A state moves one step at a time under one of 8 hidden systems, and each row is a state written as 22 numbers. Each run below is a few steps of one system.
trace 1, V, 9 rows:
[[-16   9   1  -9   3   1 -10   5   8 -13  21  -9  -6  11  25  13  -5 -20
    5  23  -8  -2]
 [ 16 -20  12   3  -3   9   5   5   5  -2   0   2   9   0  17  -9   0   1
  -25   8  23  16]
 [ 10  14 -11  -2  -9  -5 -13  13 -11  12 -11  14   5  13 -18 -11 -12   8
   -4 -12  11 -15]
 [ -7   4 -14 -17  13 -14  -1   6   5   2  12  -3 -20   3   6  21  -6  -8
    8  14   1 -17]
 [  8 -12  19  14  15   7   7  10   6  -1  -2  -3   0   2  26   1   3 -15
    0  12  17   4]
 [  7   2   3   5 -15  -5 -15   8   5  16 -14  21  20  15   2  -7  -6   5
  -11  -2   3  -2]
 [ -2  11 -23 -21   7 -19   3  16  12   2   8   3  -4   4   1   3  -6  12
    4  -1   2 -10]
 [  8   4  15  -5  17  -2   1  12  -4 -11   9  -9  -6   0  22  -1  -4 -20
    9  12  10  -2]
 [  5  -7  16   3  -5  -1 -14   2   1  12  -7  18   8  10   6  -1   1  -8
  -19  12  16  10]]
trace 2, T (9 x 22):
[[ 19   5  18   1  -8  -1 -13 -15 -19 -21  -7  -3  15   4  -3 -23   1 -11
    1  -9 -18   6]
 [  2  -3   4  -1  18 -10   7 -17   2 -25  -5  -3 -14   1 -11  -5  28  -8
   -1   8  -2  15]
 [-17  12 -13  11   1  16   8   9  -9  -9   8 -16  -9   6 -13 -11  14  -2
    2   0  22  -1]
 [ -7 -12  -7  13 -18  16  -6 -19 -15   9   2  -7  -6   2 -11   9  -3  -8
  -11   2   3 -12]
 [-18 -12   3   2  -9   9   3 -11  14   9   2   5   0 -13  -1  18   2   9
   -8   6 -11  16]
 [ -1   4  -6   5  -4  15   2  13  15  -2 -13   8   5  -1  -8   0 -12  25
   -2 -12  -1   5]
 [ 15  -2  10   6   6   0  -1  -3  -9  11 -18   6   0  -8 -13  -1  -7   5
   10 -15  -5  -8]
 [ -4  11  12 -13   6 -14  -8  -2  -6   9  -3  14  -2  -7 -17  -1   6  -2
    4   0  -3  13]
 [ -5  11  -2   5   4  -4  -9   9   5  -1  -9  14  -2  19  -9  -4   8  -2
   -4   7  12  -1]]
trace 3, W (9 x 22):
[[ 20 -22  28 -18   7  -3   2 -25   9 -15  -5   7  -3 -28   1  12  -7   5
   -9   1 -26  30]
 [ -8  17  23  -5  27   0   3  25   2  13 -12  18 -14 -15 -21   3   2   6
   16  -1  23  18]
 [ 10  12   0 -13  -2   4 -30   6  -9 -15   1  11 -14  23 -11   2 -20 -14
  -16  16  14  -8]
 [ -2  -6  -8  17  15 -13  -2 -15   5   0 -11  -1 -14  16   4  16  15 -18
   13  12 -11 -27]
 [ -8   8  -5  11 -11  -5   0  20   2  19   5  -4  24  11  28  -7  -5  -2
   11  -5   0 -16]
 [ 22  -9  -2  -2  -8  -9   4 -10   4 -18  -3  -6  19   3  14 -18   5   4
   -8  -8 -15   4]
 [ -1   4   5   0   9  -4  17  -2 -14   3   1 -11   1 -20 -13 -14  15   6
   15 -17   0   8]
 [-11   7   8  -6 -11  16  -9   2 -14  -7  15  -7  -1  -5  -6  -6  -4  -7
  -10   6  13  18]
 [ -7 -11  -9   7   6   8   4  -8  10 -11  -2  -2 -17   5  -7  11  10   1
  -13  12  10   2]]
trace 4, E, 9 rows:
[[ -3  -7 -12   6  -7 -27   0 -17  -8  20   5  -4  11   9  12   1  17 -15
    4   2 -13 -23]
 [-16   5  10  -7 -18   1 -17  -7  12  -4   5  12  17   4   9   6  -3  -1
   -8   9 -24  19]
 [ 10  -7  13  16   2  13  10  12  17  -5 -17   6  14  -3  10  -8  -1  16
   -2  -9   3  12]
 [ 17   8  -3 -13   5 -11   8  16 -13  -1  10 -12   7  -4  11 -20  -6   0
    7 -10  11  -7]
 [ -4   7  -1 -19  15  -9   3  -6   0 -14  11  -8 -16 -13  -5   8   0  -4
   13   4 -15   6]
 [-24  -5  -1  14   5  10  12   0   9   6   3  -7  -7  -4   1  11  16  -1
    2   9   9   7]
 [  3 -14  -7  -3  -6  -5   0   6   5  20   6   3   3   2  15   9 -10   0
  -14   7  15  -9]
 [  7   1   2 -11   3 -23  -6  -4   3  13  -8  14   7  -4  -1   6  -3   4
    6  -6 -18  -3]
 [-15  19  10   5   3   3  -6  14   7  -3  -4   8   7   5   1  -5   5   0
   13   1  -4  11]]
trace 5, Y (9 x 22):
[[ 11 -10  17 -11   9   1  -2   5  17  -5  -5  14  -4  -7   7   9 -10   5
  -13  10   5  20]
 [ 19 -11 -19  -6   3 -14  15  -4   3   3  -6  -4   1  -6  -7  -7   5  17
   -6 -14   3  -8]
 [-13   8 -13 -13   1  -8   0  -5  -9   4  16 -12 -10  -7  -4  10  -3  -5
   14   0 -13 -12]
 [  1  -2  16   6  15  -1  -6  -1  12  -1  -9   9  -7   5  12  18  -3 -12
    9  13 -10  -2]
 [ 14  -4   4   1   5 -18   5   9   5  14  -9  10  14   3  10 -10   6   5
   -2  -5   8   0]
 [  2   5 -16 -10 -12 -13  -5  -7 -11  -3  13  -9   9   7   4 -11   1  -5
   -3  -3  -8  -9]
 [ -8   4   8   6   9   2  -2 -10  -1 -17   4  -8  -7   3   4   4  11 -17
   10  10 -12   2]
 [  9  -6  17  -2  14  -1   6  11   7   0  -1   3   0  -5  15  -1   1  -4
   -2   7  14  13]
 [ 14 -14 -14  -7  -7  -9   5  -5  -2   3   6  -6   4   0   6  -6  -1   3
  -16  -2   7  -5]]
trace 6, L (9 x 22):
[[-25  13  -8  -1 -42  16 -15 -12 -25   2  23 -13  20   1  -9 -16  -2  -2
  -10  -7 -11  10]
 [-14  -5  -4  10 -30  40 -18  -7 -13   7   5  -2  -7   0 -17  15 -27   2
  -19   3   8  -3]
 [ -4  -2  -7  12 -13  20   0  -3  -4  22 -16   5  -2 -15 -28  16 -21  25
    6 -23 -11 -11]
 [  4  25  19   2  -2   6 -18  13 -11   9 -20  19   7  -3 -23  -5 -20   9
   19 -19  -9   0]
 [  8  16  13  19  13  18 -12   6  -7 -19 -26   9 -14  14 -26  -8  -1  -4
    9  -4   9  -4]
 [  7  -3   0  19  13   0   8   1   0   5 -29  16  -6   8 -29 -12  22   9
   -7  -7  25   3]
 [ 14   7 -13  -4  -3 -23  -8   1   6   2 -21  23  12  20 -19 -21  13  13
  -14  -8   7   1]
 [ -1  12 -12  11 -18  -1 -11  -7  -1 -21  -7   2  16  27 -10 -28  19   1
  -12  -5  -5   4]
 [-13  -6  -6  14 -24  20  -6  -9   0  -6  -2   4   9  11 -14 -14  13   6
  -30   3  15  19]]
trace 7, X, 9 rows:
[[-28  16  -3  -3  13 -12  10  18   0  12  17  -7  -2  -1   8  -3  21 -10
   17   8  14   4]
 [ -5 -11  -5  14 -19   6 -10  -4   2   2  10  -8  12  20  30   6  -5 -17
  -10  15  -4 -15]
 [ 13 -15   2 -12   4 -22  11 -12  14  -4   2   0  12  -9  19  -2  10   7
   -4   0 -18  13]
 [  1  27   7 -16  -2  -8 -11  21  -4 -10  10   1  12   5   9 -17  -9  -3
   10  -3  -4   7]
 [ 14  -5  18   4  14   8  -7   1   0 -20   0  -5 -12   7  18   7  -7 -21
    0  16   5  -2]
 [  6 -11   8 -12  11 -21   8   0  -9  16  11  -2  -1  -9  11  -3  11 -12
   -4   8  17   4]
 [ -4   9 -13 -15  -2 -18  -9  10   5   8  14   1   2  12  17   7 -10  -7
    3   9  -4 -16]
 [ -5  -1   6   8  10  -5   7   2  15 -11   4  -8   4   5  29   4   9  -9
   12   9 -12  -1]
 [  4  -2  17  -1  -8  -9  -4   1  -5   5   7   1  22   1  22 -14   5 -12
   -4   5   1  12]]
trace 8, V, 9 rows:
[[  7 -11  12   5  -3   6   9  13   7  16   2  -1  16 -11  26   1 -12   7
    0  -3   5   4]
 [ 19   6   1 -10   4 -25  -6   2  -2   6 -12  14  11   4  -5 -12   1   4
    4 -11  -7  -5]
 [-17  18  -2 -12  13 -10  -5  10   7  -6   8   5 -10   5  -3   3   8  -5
    9  12   1   7]
 [ -6  -6  13   1  -3   7   3   7  -4   6  17  -9   7  -6  22  -1  -1 -11
   -6  10  15  11]
 [ 15  -7  -4   1  -8 -12  -4  -2  -9  13  -7   7  11   8  -4 -14   5   0
  -14  -5  12  -5]
 [ -8  13 -21  -4   4 -10  -4   6   2  -2   1   1 -10  16  -9   1   4  -1
    4   4   5 -15]
 [ -2  -5   1   3   3   9   1   6   6  -8  12 -12  -6   4  23   8  -5 -11
   -2  15   6  -5]
 [ 19 -11   6   6  -5   4  -4   3   3   3 -10   9   9   7   8  -5  -7   3
  -15   0  11   0]
 [  3  11 -12  -8   1  -7  -8  12   5   5  -7  12  -3   8 -11   1 -10  10
    1  -4   3 -11]]
trace 9, T, 9 rows:
[[-24  13 -11  -8  -8   1 -15   0   8  -4  14   1  -6   9   3  18  -9  -6
    5  14 -17  -6]
 [  7 -10  18  12   1  21  -2  12  13  -6  -5   2   1   4  23   8 -15  -3
   -8  11  10   5]
 [ 18 -14  -3  -5  -4 -10  16  -4  -3   8  -1  -6  14 -14   6 -12   4  13
   -8 -15   4   5]
 [ -1  13 -16 -15   5 -17   1  -4   0  -7   3  -5  -5  -4  -7   4  -2   6
   17  -9 -23 -13]
 [ -1  11  17  -2  14  11 -10  13  -3 -10   3   0 -14   2   6   9 -14 -15
   11  13   5  -2]
 [ 12 -15   5  -3  -1  -3   2   3  -4   8   4   0   2   0   9  -7   1  -4
  -21   8  27   7]
 [ -5  -5 -26  -4  -6 -19   9  -5   6  10   7  -6   7   3   5   0  11   7
   -1  -4  -8 -14]
 [ -8  12   2   1  -2   8  -7   6   3  -8   6  -8   2   2  13   9 -14  -6
   17   1 -20 -10]
 [ 17 -10  19  -3   4   9  -4   1   1 -12   0   0  -1  -5  12   1 -12  -6
   -9   6   6  11]]
trace 10, E (9 x 22):
[[ -2  -1  32   6  -8  13 -12  -3  -9 -15  15 -10  16   2  33  -6  -5 -29
    1  14  -8  12]
 [ 20 -20   8 -10   6  -6  14 -11   8 -16  -4   2   3 -14  -2 -13  16  13
  -23  -1   9  31]
 [ -2   8 -36  -2   0 -15  21   9   9  -5   7 -18   8   4   6 -14  12  17
   11 -15  -3 -16]
 [-15   4   7  -8  -2   8   1   1  -3  -1  24 -18  -2 -17  23  18 -18  -9
   19   4 -24  -5]
 [ -9 -13  21  -3   4   8  10  -2   3  18   0   8  -2 -26  -7  10   3   8
   -8   3  12  30]
 [  3   4 -22  -9   4 -13   7  24  12  17  -4  11   0   6  -4  -3  -2  18
   -6  -4  23 -10]
 [  1  13   3  -7  12 -15  -9   8   0   6   1   2  -5   2  12  14 -13 -12
   26   3 -17 -23]
 [-15   4  30   3   8   1  -8  -3  -2   3  -1  11  -1  -5   0   4  13 -17
    4  15   1  23]
 [  7  -9  -6   3   6  -5   4  11  17  -4  -8  10   0  15   7  -6  10   5
  -20  11  24   7]]
trace 11, L, 9 rows:
[[-10  33  13   9  19 -13  -4   1 -14 -21  -8  -1  -2  11 -16 -25  32 -20
   29  -2  -8   4]
 [  3  -5  -2  12  11   7   0  17   2  -4  -2   4 -13  23   0 -10  15 -11
  -23  20  53   3]
 [ 23 -29 -28   4  -6 -21  15 -19  14   7 -16   4   7   7  -3  -2  16  18
  -22  -8  -2 -11]
 [-16  16  -2  -8 -24 -20 -14  -5   2   3   9   9  33   9   7 -18  14   1
    0  -4 -28  15]
 [-15   7  -2   5 -19  32 -14   5   2 -30  16 -11  -2  14   6  -2 -11  -6
  -17  14   6  12]
 [ -2 -24  -7   8 -10  23  17 -14  -4   9   1 -12  -9 -23 -16   9  -2  19
  -15 -10   9   7]
 [  1   9   0 -24  -9 -16 -11  -3 -13  25   1  14   5 -15 -20   4 -16  12
    4 -14 -13   0]
 [ -4  27   0   6  -4  12 -18   9 -16 -14   0  -7  -3  15  -7  -5 -15 -12
   19  -5  -9 -19]
 [ -2 -10  15  32   6  25   5   3  -6   7 -16  -1  -5   2  -4   1   4  -5
   -1   2  22  -2]]
trace 12, W:
[[ 21 -24 -24  -4 -19  -5  -5 -41 -13 -10   0 -11  -6   5 -15   2  -1  -2
  -25  -3 -16 -18]
 [-38   3   3   8   1  -3  13  -3   5  26   7  -5   6 -20   1  15  16   5
   24  -4 -20   7]
 [  5   3   8  -7 -11  24  -4  25  16 -15   8   2  13   0  21  -4 -26  13
  -15   2   9  20]
 [ 29 -20  -2  -1  17  -7   8 -18   0  -5 -23   9 -19  -7 -24   4   3   9
  -10  -6   4  -3]
 [-22  20   5  -8  -4  -7 -14   5 -16  26   5  10  -3  -5 -18   7  -4  -6
   15  -1  -3  -3]
 [ -4   5   7   3  -2  12 -15   3  16 -27   4  -1  -1  16  20   9  -9 -12
   -2  19 -12   4]
 [ 18 -12  -3  20  15  -1  16   6   7   5 -20  -1  -4   3   4  -2   5   5
    5  -8  12 -18]
 [  2   7  -4  -6 -20 -13 -12  -5 -17  18   2   7  18   4 -10 -13  -3   0
   -3 -12  -6  -7]
 [-11   8   5  -1   0   1  -1 -11   5 -24   4  -8   3  -2   3  -1  10  -3
   10   1 -26  11]]
trace 13, Z (9 x 22):
[[-18  -7  19   4   7  10   2   1  29 -17   6   4   0   1  24  12  11  -5
   -8  23  -4  31]
 [ 24 -18   4  25   8  19  19  13  -1   2 -12 -10  -1  -1  11  -9  -5   6
   -2 -10  28 -12]
 [ 29 -15 -15 -26  -1 -22   1 -20 -12  -1   6  -7  -6 -11  -4   4 -12   2
   -9  -9 -13 -15]
 [-18  -4   6 -11  12 -12   6  -1  25  -1  12   2  -3  -9  24  23   6  -4
    9  18 -19  13]
 [  7 -13  14  25   5  15   5  14   3   5  -3  -6   3   9  29   0  -1 -14
   -3  11  25  -7]
 [ 33 -20  -1  -7  -5 -16   8 -16 -16   6  -1  -7   9 -10   0 -15   0   2
  -13 -13   4  -4]
 [ -3   4  -8 -26   9 -23  10   3  14  -7  18  -8   2 -13  20   6  -1   5
   13   3 -21   4]
 [ -1  -5  11  16  13   8   2   7  13 -16   3  -8  -3  15  31   5   5 -20
    3  20   6  -3]
 [ 25 -23  13   8   4   4  13 -12 -16   0  -2 -11   0 -12   4 -11   5  -7
  -10  -5  17   3]]
trace 14, X (9 x 22):
[[ -1  -6   2 -16 -13  24   9  10  -3 -12  29 -23   3 -19  21  -2 -21   7
  -14   2  11  20]
 [ 20 -11   2 -20   5   8  10  21   6   1  12  -8  -2 -19  22   9 -34  13
   -7  -2  14   1]
 [ 13   2  10  -5  19  -2  10  32   8  17  -3   3  -1 -13  19   9 -24   8
   16  -4  12  -8]
 [  7  -1  17  13  13  -5  -3  21   9  25 -15  16   5   6  18  10 -10  -5
   11   4  11 -13]
 [  9  -6   7  12   8 -22  -5   1  10  19 -20  21  10  16   9   1  12  -7
    1   5   2 -11]
 [  3   9  -2   6   3 -26  -9  -7   0   2 -13  12  11  19  -1 -11  19 -10
    7   0 -13 -10]
 [ -6  10   4   5   0 -11 -13 -16  -6 -16  -2   0   4  14  -3  -7  18 -20
    5   8 -17   1]
 [ -7   0   2  -5  -4  -5  -6 -18  -9 -16  12  -9  -2   5  -2  -7  18 -16
   -9  12  -3  12]
 [ -3   0 -12 -18  -7  -4   0  -8  -8 -14  23 -15  -4  -1   4  -5   2  -7
  -10   7   1   4]]
trace 15, Z:
[[ 10  -2  -7 -13  10 -11  14   4   9 -14   6  -9   0  -8  10  -6   3  10
    2  -4  -5   6]
 [  4  -5  -3   3  13   2   6  -1   6 -17   6 -14 -12   4  16   8   1 -10
    5  11  -2  -9]
 [  8 -20  10   4   4   7   8 -13  -5  -3   4 -10  -7  -9   8   5   3  -8
   -9   7   7   5]
 [  8 -16  -7  -9  -2  -2  14   1   5   5   9  -9   3 -13  13   3  -7  11
   -9  -2   5   3]
 [  9 -11  -7   0   1  -6   5  -2  12  -5   3  -7   3   3  24   9  -7   0
    1   4 -13 -11]
 [ 12 -12  20   3  10  -2   3  -5   1  -2  -1  -3   1  -7  21   7  -3 -13
    5   7  -6   1]
 [ 16 -13   9  -9   9  -9   8   6   2   2   3  -2   1  -8  16  -2  -1  -1
   -8   4  14   7]
 [ 12 -11 -11  -5   9 -18  13  -1   8  -4   4  -8   1   1  18  -2   6   0
    0   2   0  -8]
 [  5  -9   4   0   9  -8   7  -6  -2  -5  11 -15  -2  -4  24   5   4 -15
    9   9  -6  -7]]
trace 16, Y (9 x 22):
[[ 10 -11   8  17  -7  11   8  18   9  20  -4  -3  21  -5  36   4 -22   8
    9  -9  -3 -14]
 [ -3  -9   2  -1 -27 -14 -13 -27 -16  24   0  10  20  -2 -10  -5   9  -4
  -14  -5 -15   5]
 [-18  22  -7  -8   2  -5  -9  -1  14 -28   1   7  -2  12 -13  -6  17   4
    1   7 -15  18]
 [ 23   7  17   2  19  13   9  16  -3 -22  -8 -10  -4 -11   8  -9 -14   2
   18 -12   2   1]
 [ 16 -14   5  -6   0  -3  -2  -6 -25  20   2  -1  -9  -8 -11   0  -6 -11
  -12  -1  24  -8]
 [-19  -2 -26   3  -5  -3  -2  -2  12   1   5   0 -10  18  -4  11  11   0
  -13  15   8 -10]
 [-11   2   3  17   0  13   9  11  15  -2   1 -11  11  -4  23   5  -4   6
   18  -5 -14  -3]
 [  8  -7  23  -4 -10   0  -7  -9 -10  15  -2   9  14 -13   2   0  -9  -2
   -4  -5  -8  13]
 [  1   3 -12 -10  -3 -13  -6 -10   4  -8  -5  11  -3   9 -21  -6  12   7
  -16   2   1   9]]

Name the system that made each run.
trace 17 (2 x 22):
[[ 13 -15  12  -3   3  18  10   3  -3 -14  11 -17  -4 -15  17  -1 -12  -1
   -9   3  13  12]
 [ 13  -6   3 -20   3  -5   4  14  -5  17  10   0  -1 -17   8   5 -22   6
   -4  -3  14   0]]
  X
trace 18:
[[-25 -13  -5  13 -15  12   9  11   5  37  13  -5  10  -5  21  16  -5   1
   -5   6  16  -5]
 [ 16 -10  -1   9 -28  -2 -10  -5  -4  14  -2   3  30  11  18  -8 -13   2
  -10  -8 -11 -13]]
  Z
trace 19, 2 rows:
[[-19  10 -31  14 -22  10   4   2  21 -22   8 -17  17  16  18  -4   2  15
    6  -7 -30 -12]
 [ 26  -6  -3 -15  -4  10   3  -8   6 -45   8 -17   1  -6  13  -8 -16   7
  -11  -4 -17  10]]
  V
trace 20:
[[ 15  18 -13 -32  24 -24   1  21  10  -9   4   2 -16  -2   2   7 -18   8
   16  -1  -3 -14]
 [ 20  -7  24 -11  14 -14  -7  -3 -19   8  12  -6  -7  -7  23   8 -13 -32
    9  12   2 -12]]
  W
trace 21, 2 rows:
[[ 10  -7   6  -3   4   1   6  10   2  18  -5   3   0 -16   4  10 -19  12
    7  -9   0  -6]
 [  9  10  13  -4  12  -9  -7  -1  -3  -6  -7   3  -3  -3   0   4  -7  -7
   19  -4 -19  -5]]
  L
trace 22 (2 x 22):
[[-15 -16  -3  17   0   9  19   3   9  19   7 -14   4 -13  24  15   3   4
    8   0  -2  -6]
 [ -2  -6   2   2 -19  -2  -3   7  12  19  -5  13  26  -2  15   0  -8  16
   -9  -7  -9   7]]
  X
trace 23:
[[-10  19   0 -15   3  -2 -26  -1   8   1 -10  23 -16   3 -24  28 -25   3
   11   5 -25  -9]
 [-11   3  26  38   8  22  -8   7  -4   9 -25  13  -2  11  -9   1   9 -11
    9   4  13   0]]
  E
trace 24, 2 rows:
[[-19  -1 -18  22   0  -1 -11 -16 -10   5   2  -9 -18  26  -3  16  13 -30
    5  19   1 -36]
 [-24 -19 -12   9 -10 -15  13 -33   6  11  10  -9   8  -6   6   7  36  -3
   -5   6 -22   7]]
  X
trace 25 (2 x 22):
[[ -2 -11  -9  -8  14   3  14   5  21  -5   2  -1 -20 -10   1  20  -5  13
   -5   8   8   3]
 [ -8  -6  -5   6   4 -14  11   4  -4  31   2  -3   3  -5   9   7   7  -3
   11  -2   6 -16]]
  E
trace 26, 2 rows:
[[ 10 -10 -16 -25 -14  -5 -10   8  28 -15  14   5   8  13  28   8 -23  11
  -28  16  -4   4]
 [ 23   6   4  -7  25  -9  25  22   7 -22   4 -19   5 -12  29 -18  -2   5
   22 -11   0  -1]]
  X
trace 27 (2 x 22):
[[ -3 -11  -4  -7   2  -2  -7 -13   3  -6   7   2 -16   6  -1  15   3 -12
  -19  21   8   3]
 [ -2 -14  -9  14  -5  -9   3 -15   9  11 -13   6   7   9  -1   5  15   3
   -6   0  -9  -9]]
  E
trace 28:
[[ 26 -26   0  22 -13  18   4 -15  -3  -5 -15  -6   7   3   4  -5  -7   4
  -16  -8   1 -10]
 [ 18  -7   4 -25   6 -12   6  -6   0   3   3  -2  -2 -28   1  11 -21  14
    8 -13 -21   1]]
  Z
trace 29, 2 rows:
[[ -7  16  -8  -6  -4   5 -15 -13 -22 -15   8 -12 -16   2 -23   4  -7 -13
   10  -1 -16 -14]
 [-25  -7   2   4   3  17   9 -14   2  -8  12 -11 -18 -13  -7  15  12  -5
   -5  13   3  17]]
  X
trace 30, 2 rows:
[[-12  21   8  19  -9  22 -14  37  13  12  -8  13  14  17  18   3 -25   6
   11  -1   5  -9]
 [ 30 -28  18  26  12   1   6  -9  14  -1 -32  14   5   6  11   2   6   1
   -9   1   3  -2]]
  X
